In the rows, 128 means zero.
Families of rows that turns and mirrors carry onto each other, the same ones carrying the whole set onto itself: the rest of each named row's family, in list order:
4 families of 5 rows:
J_554: [110  94 139 155 112 102 122 141 150 146 132 104 125 124 129 152 105 118
 126 102 120 141 143 131  89 128]
J_560: [136 125 127 155 128 117 150 143 138 120 126 170 146 145 108 167 122 158
 121 129 134 125 134 115 106 121]
J_123: [117 131 173 132 111 113 111 133 152 155 136  81 119 114 123 104 123 107
 127 120 119 141 152 139 133 138]
J_573: [120 138 116 122 126 136 128 123 123 121 121 190 138 119 108 147 145 154
 108 118 124 147 136 116 121 138]
J_235: [117 118 105 117 117 137 122 162 106 120 124 113  96 134 119 114 108 129
 126 150 139 143 108 100 163 140]
J_370: [136 128 132 131 148 110 132 102 137 124 112 131 136 132 134 104 158 109
  95 149 124 111  95 130 166 101]
J_188: [133 136 102 130 134 120 152 145 110 112 125  78  97 128 120 113 103 118
 103 149 129 136 117 123 151 143]
J_938: [ 94 104 145 112 106 122  92 143 133 154 125 110 113 109 133 133 114 116
 123 107 115 162 154 121 121 135]
J_236: [123  97 127 150 140  95 119 128 137 138 119 127 141 154 156 158 132 115
 114 139 118 104 109 112 139  81]
J_525: [130 127 115 122 157 101 133 103 121 123 108 117 131 132 151 135 144 108
  77 144 107 119 115 127 156  95]
J_187: [141 144 155 118 135 128 149 112 149 125 110 175 156 124 107 121 154 140
 101 122 129 128 143 136 125 119]
J_737: [115 136 153 129 119 106 119 136 134 147 135  76 113 111 130 136 107 118
 109 119 108 151 173 138 120 142]
J_782: [137 136 114 162 118 138 134 142 137 139 149 125 142 152 153 147 144 111
 159 105 106  89 134 118 110 136]
J_952: [124 144 111 115 111 164 116 138 121 141 136 139 131 132 154 123 156 106
 152  96 103 113 144 115 128 149]
J_617: [133  99 101 146 121 126 154 166 124 116 123 103 112 152 126 127  98 120
 137 135 142 117 103 110 127 125]
J_900: [144 169 132 116 126 152 142 139 124 139 137 114 140 140 153 133 147 113
 136 110  97 101 176 127 128 140]
J_803: [143 151 129 110 143 129 163 124 126 114 108 165 148 129 116 147 137 149
  89 125 120 131 160 130 119 121]
J_454: [146 162 155 121 114 157 141 139 145 139 134 127 143 134 129 101 151 115
 149 108 117 105 158 132 129 146]
J_402: [109 120 116 129 140 109  93 111 117 137 123 145 128 131 151 142 153 117
 102 145 109 126 104 107 168 103]
J_349: [131 126 134 136 125 113 143 138 132 119 123  92 103 123 100  89 112 121
 110 153 145 141 103 128 157 139]

The rest of the family of J_187: J_123, J_370, J_454, J_349
The rest of the family of J_782: J_554, J_560, J_236, J_617
The rest of the family of J_402: J_573, J_235, J_938, J_952

Families of rows that turns and mirrors carry onto each other, the same ones carrying the whole set onto itself: the rest of each named row's family, in list order:
3 families of 5 rows:
J_27: [131 130  85 119 106 129 106 146 136 156]
J_360: [121 124 155 123 112 102 153 132  99 124]
J_694: [137 123  82 109 102 133  95 159 125 137]
J_686: [121 153  88 123 140 108 113 178 118 136]
J_568: [129 110 153 112 101 110 143 135  91 109]
J_850: [ 99 132 139 108 149  95 132 172 101 109]
J_644: [122 137 135 115 133  97 134 173  84  99]
J_261: [106 107 160 105 116 107 142 135 106 117]
J_744: [138 102 121 108  81 132 118 127 116 133]
J_367: [114  96 131 102  95 129 119 123 130 140]
J_66: [114 114  92 101 114 132  95 152 141 147]
J_245: [131 111 126 118  88 125 132 118 125 148]
J_862: [104 137  96 105 147 112 103 182 122 127]
J_220: [127 144  91 114 135 112 105 188 105 116]
J_824: [115 149 130 125 144  92 142 169  95 117]

The rest of the family of J_744: J_694, J_568, J_644, J_220
The rest of the family of J_66: J_850, J_261, J_367, J_862

Families of rows that turns and mirrors carry onto each other, the same ones carrying the whole set onto itself: the rest of each named row's family, in list order:
4 families of 8 rows:
J_724: [134 144  96 126 106 139 114 113 117 140 162]
J_620: [143 153  92 112 105 144 121 118 125 143 157]
J_120: [147 126 114 168 125 140 145 136 144 160 127]
J_312: [135 159 117  97 112 147 128 119 113 139 158]
J_368: [150 117 102 157 125 150 144 137 151 152 126]
J_124: [151 113 103 149 121 157 145 148 127 145 144]
J_546: [110 173 124 114 124 143 116 148 106 151 124]
J_24: [159 124 122 120 149 121 133 129 131  94 153]
J_353: [128 155 117  85 137 111 112 111 118 117 110]
J_319: [119 161 103 125 128 137 121 140 129 170  96]
J_452: [114 165 107 127 124 124 111 148 124 163 103]
J_471: [120 126 136 106  90 136 136 130 155 144 123]
J_216: [140 145 111 130 125 141 121 130 107 116 173]
J_666: [141 123 142 124 151 114 132 143 145 135  83]
J_874: [109 158 133  98 145 110 122 119 123 115 107]
J_29: [142  99 137 146 140 132 144 130 130 100 134]
J_556: [136 118 126 130 155 117 135 132 146 127  80]
J_447: [128 137 115 170 144 154 134 153 128 151 135]
J_373: [151 147  92 143 170 128 112 121 120 133 130]
J_430: [126 140 124  82 132 116 101 120 118 116 119]
J_985: [124 136 145  91 121 121 127 128 108 101 124]
J_132: [102 147 116 129 118 147 134 138 119 167 100]
J_203: [111 127 150 131 140 133 139 149 130 136  84]
J_481: [154 140 103 144 169 120 109 125 105 131 124]
J_532: [133 119 140 109  95 127 159 133 136 122 116]
J_477: [120 120 134 122  89 155 143 146 133 137 138]
J_664: [125 113 121 150 154 118 138 149 138 122  94]
J_342: [161 111 115 117 132 124 135 111 140 100 142]
J_534: [127 152  97 139 173 140 108 134 113 141 136]
J_821: [128 123 128 100  91 134 144 128 150 136 107]
J_291: [131 153 126 139 173 120 117 132 103 114 120]
J_464: [160 100 131 123 135 130 135 108 137 111 141]

The rest of the family of J_29: J_546, J_216, J_447, J_985, J_203, J_477, J_291
The rest of the family of J_620: J_368, J_353, J_319, J_556, J_373, J_342, J_821

Families of rows that turns and mirrors carry onto each other, the same ones carrying the whole set onto itself: the rest of each named row's family, in list order:
4 families of 8 rows:
J_502: [ 93 140 119 148 109 116 147 134 107 185 136 119 132]
J_998: [141 110 148 116  79 141 136 123 128 163 103 124 152]
J_379: [116 111  66 153 112 127 130 140  77 161 139 153 116]
J_75: [106  90  82 140 123 130 137 126  71 140 131 132 118]
J_918: [136 103 133 134  97 117 142 141 122 186  98 139 173]
J_270: [116 119  79 157  85 151 120 106 112 158 113 144 170]
J_280: [139 115 129 158  96 143 116 117  79 182 160 146 135]
J_36: [114 110  90 112  98 117 153 142 117 134  85 134 145]
J_857: [119 129  84 117 103 101 142 136 123 141  92 149 140]
J_655: [138 129  85 123 100 124 167 141 102 130  97 124 145]
J_105: [113  99 137 145  95 135 100 117  92 184 148 157 138]
J_895: [ 98 145 111 147  98 122 121 154 126 160 125 115 127]
J_662: [ 99 120 121 155 110 123 153 131 136 149 145 129 135]
J_949: [114 122  89 134  98 142 127 117  73 130 148 140 109]
J_446: [132  97 137 151  91 159 127 121  71 175 151 131 143]
J_689: [139 104 126 153 117 142 110 115  93 187 147 116 139]
J_908: [134 118 138  99 135 138 130 151  92 157 117 135 132]
J_597: [156  98 109 122  90 160 127 113  78 147  96 162 148]
J_761: [117 117  89 116  74 127 158 148 111 137  96 162 129]
J_377: [136 109 130  91 126 126 144 138  82 171 128 128 128]
J_176: [153 105 100 113  85 136 117 127  58 167  99 152 148]
J_31: [145 135 139 129  71 130 130 131 124 176 114 149 164]
J_198: [134 106 142 111 111 106 148 153  82 157 131 137 112]
J_448: [ 97 126 111 146 103 101 141 145 118 169 148 118 132]
J_232: [133 126 101 179  67 143 139 112 101 169 103 144 141]
J_98: [124  94 114  90 121 124 129 152 104 156 141 133 128]
J_674: [159  76 101 122  93 145 146 110  78 165 117 161 140]
J_645: [116 117  90 178  67 134 124 120 115 146 116 151 152]
J_995: [158  85 103 120  85 142 121 124  86 131 108 162 151]
J_570: [140 125 142 129  88 117 117 122 127 182 100 137 160]
J_381: [111 101  78 140 105 142 152 136  68 135 143 144 122]
J_142: [117 109  82 171  60 120 139 107 100 159 127 146 150]

The rest of the family of J_36: J_280, J_597, J_377, J_448, J_645, J_570, J_381
The rest of the family of J_895: J_998, J_379, J_689, J_761, J_232, J_98, J_674

